In the rows, zero is written as 128.
Turns in one plane each, and the order they were made in; the first pair answered:
H:
[ 95 111 106 126 112 112 147 144 147 175 127 131  98 143 131  83 125 136
 113 122 164] -> [126 139 137 142  96 162 157 110 158 131 106 129  83 144 103 113 111 129
 106 118 158]
[157  69  96 124 130 111 188 110 125 134 137 115 114 127 144 123 142 145
 120 150 129] -> [ 89 148 101 132 139 151 173 118 115 143 118  93 130 108 148 107 126 141
 112 156 172]
[146 189 113 141 130 177 149 149 111 105  96 131 143 124  98 155 164 117
 176 138 118] -> [169 114  88 122 134 117 151 167 106 131 126 145 142 134 116 143 188 120
 188 138  94]
[112 107 138 156 161 108 112 126 108 136 132 121 154 123 154  96 134 105
 132  77 130] -> [132 136 161 169 150 146 120 103 119 106 115 119 143 123 132 120 121 101
 124  73 128]
N:
[151 109 157 119 108 104 122 119 124 117 136 152 156 115 164 139 139 110
 107 183 105] -> [158 103 165 130 107 105 116 104 125 114 134 155 153 124 162 137 130 105
 104 155  97]
[121 123 146 100 135 138 106  91 154 148 132 138 146 112 148 115  92  97
 101  99 132] -> [132 123 145  99 120 155 121  83 166 138 124 135 123 122 123 124  88 108
  98 107 143]
[ 75 199  85 104 148 133 110 168 123 171 141 122 142 114 133 123 113 153
 108 135 166] -> [ 74 189 100 122 161 124  88 148 111 170 146 133 159 116 151 109 104 135
 103  89 147]
V:
[134 201 169 143 117 190 127 104 121  81 104 126 156  90 117 168 114 122
 111 161 129] -> [103 199 145 131  91 187 142 106 136 114 105 116 114 115  92 143 103 151
  96 171 179]
[114 131 102  99  95 101 148 154 159 155 126 135 117 145 116 121 135 149
  79 133 182] -> [132  90 100 102 103  79 145 151 154 156 136 143 118 154 124 118 145 143
  88 105 156]
[161  88 102 103 124  94 131 141 145 136 149 131 123 135 138 113 144 140
 143 161 124] -> [171  94 111 107 129  96 126 142 138 124 148 135 134 125 146 123 146 129
 146 160 109]
[125 161 147 136 130 135 102 120 143 147 116 167 160 122 153 145 113 127
 112 134 134] -> [112 164 140 134 121 138 106 123 147 155 113 163 150 130 146 134 112 139
 108 139 150]
S:
[153 116 118 113  93 134 158 122 137 113 127  96 101 131 110 132  88 166
 109 125 131] -> [144 126 114 111 101 141 160 136 136 111 125  89 100 126 107 133  93 167
 119 127 132]
[ 58 120 147 161 116 164 114  99 123 151 124 122 109 146 122 115  92 131
 107  96 177] -> [ 84 114 163 165 104 161 112  76 131 141 126 135 111 145 127 121  84 130
  96 102 167]
[178 121 160 160 108 173 136  55 175 139 111 133  80 122  99 128  71 163
  73 117 125] -> [170 156 152 154 125 209 152  89 170 118  95 116  73 110  76 156  83 160
 103 135 123]
[ 56 120 133 151 163 142 100 204 115 153 132 114 108 142 124  98 120 149
 137  74 135] -> [ 85  85 152 162 137 111  84 159 128 163 146 137 112 153 144  80 103 146
 103  60 126]
W:
[101 114 108 118 144 111 131 160 103 123 137 127 135 108 129 116 133 131
 147 122 111] -> [122  95 111 122 139 110 134 149 107 117 140 131 124 119 121 119 133 134
 149 107 101]
[164 180 174 140 110 136 133 119 132 118 129 132 179 120 186 157  98 119
 102 131 114] -> [182 163 177 144 102 142 143 104 140 105 129 132 158 136 166 163  95 121
 105 110 104]
[174 156 110 165 128 138 155 186 113 107 115 119  99 120 114 170 163 106
 136 127  95] -> [154 173 105 157 133 133 146 201 107 115 115 118 119 104 131 165 166 104
 133 148 101]

Between the rows of a pair lie two turns.
[138 151 152 154 152 134 130 109 139 110 109 126 166 142 116 161 123 120
 131  77 124] -> [161 106 134 142 151  96 133 122 138 121 128 139 169 145 131 161 140 124
 143  93 108] | W then H
[113 187 124 100 155 115  96 120 135 161  78 105  99 138 123 106 131 135
 135 161  92] -> [137 146 128 102 148  83  88 100 137 172  92 123 100 147 139  95 127 135
 123 142  75] | S then W
[111 108 126 134 126 125 121 114 121 136 137 126 107 142 114 121 132 123
 136  76 130] -> [110 119 132 141 134 134 114 112 117 128 134 125 117 138 118 123 131 116
 137  68 125] | H then V
[187  71 115 105 103 126 168 117 145 105 138 127  70 164  96 158 149 156
 146 141 125] -> [ 87 177 100  99 130 156 148 171 121 130 123  99 118 113 124 138 146 150
 146 200 179] | N then H
[146 114 130 128 135 128 126  96 134 107 122 143 141 124 150 153 104 128
 131 150 139] -> [133 131 131 131 138 138 124  96 134 110 119 138 147 120 150 147  99 128
 130 151 148] | H then H
[175 167 126 125 101 142 149 136 148 112 131 114  97 131  97 159 163 143
 152 143 138] -> [139 182 128 128 131 110 108 156 116 136 143 122 162  92 161 126 168 119
 146 153 127] | W then N
[162 109 155 137 115 103 127 100 115 136 119 116 115 144 116 145  76 122
 109 101 104] -> [103 168 142 128 128 117 116 136 104 155 112 101 144 110 137 132  77 123
 107 148 136] | W then W
[108 139 106 131 149 141 131 143 114 142 162 134 126 136 125 131 118 119
 148 102 139] -> [123 137 115 136 143 151 138 133 120 129 158 134 116 143 110 139 115 120
 151  92 133] | H then S
[142 153 152 138 119 124 100  97 126 118 123 144 162  96 151 143 116 113
 103 159 128] -> [163 135 142 127 125 117 116 118 123 108 124 142 159  95 144 160 136 117
 124 170 110] | H then S
[140  92 142 142 145  91 103 113 109 130 146 120 150 141 157 102 136 101
 130  88  59] -> [ 69 128 121 136 142 107 100 128 106 169 140  97 131 148 145  69 125 117
 117  89 116] | N then H
[114 148 124 127 112 165 165 132 143 137 122 136 115 132  98 150 135 142
 129 153 150] -> [140 103 125 120 125 108 142 140 127 149 149 157 157 115 149 139 152 127
 132 159 111] | N then W
[193 119 142 162 101 158 124 104 113 111 119 127 117 120 102 185 122  95
 132 124 102] -> [149 176 136 153 104 170 115 131 106 127 110 116 141  92 117 176 118  98
 123 175 139] | V then W
[142 178 194 160 103 194 131  97 128  98 118 164 113 112 112 132  86 148
  81 125 137] -> [112 183 172 141 130 149 106 149 100 128 134 169 174  71 173 111 109 139
  86 177 132] | S then W
[192 117 150 122 154 143 102 121 102  70 124 132 122 126 152 135 155  99
 152  92  58] -> [175 134 139 117 158 170 120 136 104  62 111 116  99 133 119 144 158 110
 170  91  73] | S then N
[143 177 142 103 128 145 122 126 160 126 116 123 158  94 146 154 117 138
 125 189 125] -> [121 183 142 109 155 139 106 137 138 134 119 123 176  87 164 138 120 128
 133 161 113] | N then S
